[[114 140 138  99]
 [144 102 112 111]
 [147 126 107 101]
 [117 141 141 146]
 [138 108 121 156]]
|
[[144 102 112 111]
 [138 108 121 156]
 [147 126 107 101]
 [114 140 138  99]
 [117 141 141 146]]

[[120 135 111  99]
 [150 103 101 107]]
|
[[150 103 101 107]
 [120 135 111  99]]

[[125 124 129 132 139 142 153 124 110]
 [125 120 145 105 129 133 115 118 134]
 [120 117 139 119 131 126 114 137 122]
 [141 126 136 124 145 144 128 108 142]]
|
[[120 117 139 119 131 126 114 137 122]
 [125 120 145 105 129 133 115 118 134]
 [125 124 129 132 139 142 153 124 110]
 [141 126 136 124 145 144 128 108 142]]

[[124 118 117 130 115 133 109 125 105 125]
 [120 145 132 121 131 135 137 119 126 121]
 [117 120 137 125 136 126 145 118 122 115]
 [138 132 118 132 120 127 114 135 145 137]
 [136 131 135 123 132 129 138 134 114 134]
 [122 140 126 135 122 131 123 122 149 124]
 [127 127 116 132 117 126 108 127 111 130]]
|
[[124 118 117 130 115 133 109 125 105 125]
 [117 120 137 125 136 126 145 118 122 115]
 [127 127 116 132 117 126 108 127 111 130]
 [136 131 135 123 132 129 138 134 114 134]
 [138 132 118 132 120 127 114 135 145 137]
 [122 140 126 135 122 131 123 122 149 124]
 [120 145 132 121 131 135 137 119 126 121]]

[[116 149 126 130 116]
 [118 129 126 129 148]
 [144 131 129 130 145]
 [122 103 128 130 123]
 [147 127 126 131 116]]
|
[[122 103 128 130 123]
 [147 127 126 131 116]
 [118 129 126 129 148]
 [144 131 129 130 145]
 [116 149 126 130 116]]

[[120 134 124 137 126 125 123 112 131 133 128 137]
 [131 111 143 118 110 147 152 108 120 135 138 152]
 [135 136 123 129 139 127 118 153 136 121 120 109]
 [134 119 129 121 122 133 136 135 114 118 133 129]
 [124 140 131 129 152 113 117 135 155 146 120 106]
 [123 128 115 141 105 136 125 111 106 112 132 155]]
|
[[131 111 143 118 110 147 152 108 120 135 138 152]
 [134 119 129 121 122 133 136 135 114 118 133 129]
 [123 128 115 141 105 136 125 111 106 112 132 155]
 [120 134 124 137 126 125 123 112 131 133 128 137]
 [135 136 123 129 139 127 118 153 136 121 120 109]
 [124 140 131 129 152 113 117 135 155 146 120 106]]
---
[[111 108 104 137 130 124 136]
 [136 139 142 105 115 124 106]
 [129 130 131 114 120 125 115]
 [136 139 143 103 115 124 106]
 [121 121 120 124 124 124 125]
 [117 116 113 129 127 125 129]
 [129 130 132 113 121 126 114]
 [127 127 128 115 123 126 116]
 [123 122 122 122 125 126 121]
 [118 118 116 127 125 124 127]]
|
[[111 108 104 137 130 124 136]
 [129 130 131 114 120 125 115]
 [121 121 120 124 124 124 125]
 [129 130 132 113 121 126 114]
 [123 122 122 122 125 126 121]]

[[150 135 111]
 [113 125 138]
 [110 126 146]
 [106 124 150]
 [146 136 109]
 [140 126 120]
 [133 126 132]
 [146 138 121]
 [149 139 122]]
|
[[150 135 111]
 [110 126 146]
 [146 136 109]
 [133 126 132]
 [149 139 122]]

[[129 133 136 123 121 128 132 136 145 104 135 142 134]
 [136 121 121 137 130 132 127 120 113 143 107 126 106]
 [133 154 131 134 115 131 127 123 115 133 123 126 148]
 [146 132 120 118 127 116 131 127 121 128 119 133 130]
 [143 131 123 127 121 148 126 109 140 135 136 129 129]
 [142 123 134 138 121 129 124 138 124 140 124 137 131]
 [132 111 132 127 123 118 152 139 106 118 133 126 129]]
|
[[129 133 136 123 121 128 132 136 145 104 135 142 134]
 [133 154 131 134 115 131 127 123 115 133 123 126 148]
 [143 131 123 127 121 148 126 109 140 135 136 129 129]
 [132 111 132 127 123 118 152 139 106 118 133 126 129]]

[[132 126 147 126 127 131 130 123 125 113 141 138 121 137]
 [122 147 117 149 152 144 152 143 132 105 137 128 140 149]
 [128 128 129 128 127 128 127 129 129 128 129 129 129 128]
 [127 128 128 128 128 127 127 129 129 129 129 128 129 127]
 [128 130 111 130 128 125 126 138 133 143 118 131 143 120]
 [127 129 128 128 129 127 128 128 127 128 128 125 127 127]]
|
[[132 126 147 126 127 131 130 123 125 113 141 138 121 137]
 [128 128 129 128 127 128 127 129 129 128 129 129 129 128]
 [128 130 111 130 128 125 126 138 133 143 118 131 143 120]]

[[110 142 101 108]
 [154 130 156 145]]
|
[[110 142 101 108]]

[[135 101 120]
 [118 146 120]]
|
[[135 101 120]]

[[135 136 133 140 138 138 136 141]
 [147 136 135 134 137 136 136 137]
 [138 136 133 132 136 138 135 144]
 [135 134 139 134 140 134 136 137]
 [138 136 133 137 136 134 136 136]
 [137 136 133 132 133 138 134 133]
 [144 146 133 135 136 139 133 135]
 [134 136 133 134 136 143 136 135]
 [134 136 133 134 151 144 136 137]
 [136 135 138 134 134 133 136 139]
 [136 134 133 135 135 140 136 137]]
|
[[135 136 133 140 138 138 136 141]
 [138 136 133 132 136 138 135 144]
 [138 136 133 137 136 134 136 136]
 [144 146 133 135 136 139 133 135]
 [134 136 133 134 151 144 136 137]
 [136 134 133 135 135 140 136 137]]
---
[[125 127 127 127 133]
 [124 123 108 153 119]
 [122 128 130 117 120]]
|
[[122 128 130 117 120]
 [125 127 127 127 133]
 [124 123 108 153 119]]

[[131 131]
 [130 133]
 [128 137]
 [129 130]
 [121 110]
 [134 151]
 [131 135]]
|
[[134 151]
 [128 137]
 [131 135]
 [130 133]
 [131 131]
 [129 130]
 [121 110]]

[[130 146 129 115 135]
 [149 113 136 108 116]
 [143 114 138 110 117]
 [122 125 128 126 120]
 [107 119 134 141 106]
 [136 122 133 120 123]
 [111 126 143 139 116]
 [135 140 134 109 134]]
|
[[130 146 129 115 135]
 [135 140 134 109 134]
 [111 126 143 139 116]
 [122 125 128 126 120]
 [136 122 133 120 123]
 [107 119 134 141 106]
 [143 114 138 110 117]
 [149 113 136 108 116]]

[[114 115 133 105 146 131 106 122 150 151]
 [114 131 149 114 131 150 133 130 138 142]
 [142 137 145 132 111 120 135 139 126 111]
 [121 125 112 116 108 119 136 145 122 107]
 [130 109 114 123 125 122 105 107 149 149]]
|
[[142 137 145 132 111 120 135 139 126 111]
 [114 131 149 114 131 150 133 130 138 142]
 [121 125 112 116 108 119 136 145 122 107]
 [114 115 133 105 146 131 106 122 150 151]
 [130 109 114 123 125 122 105 107 149 149]]

[[128 128 134 150 151 151]
 [128 133 151 150 151 151]]
|
[[128 133 151 150 151 151]
 [128 128 134 150 151 151]]

[[133 117 134 130 115 137 122 120]
 [122 116 116 129 139 134 123 117]
 [139 112 136 141 133 119 123 135]
 [138 142 122 118 135 111 151 136]]
|
[[138 142 122 118 135 111 151 136]
 [133 117 134 130 115 137 122 120]
 [122 116 116 129 139 134 123 117]
 [139 112 136 141 133 119 123 135]]
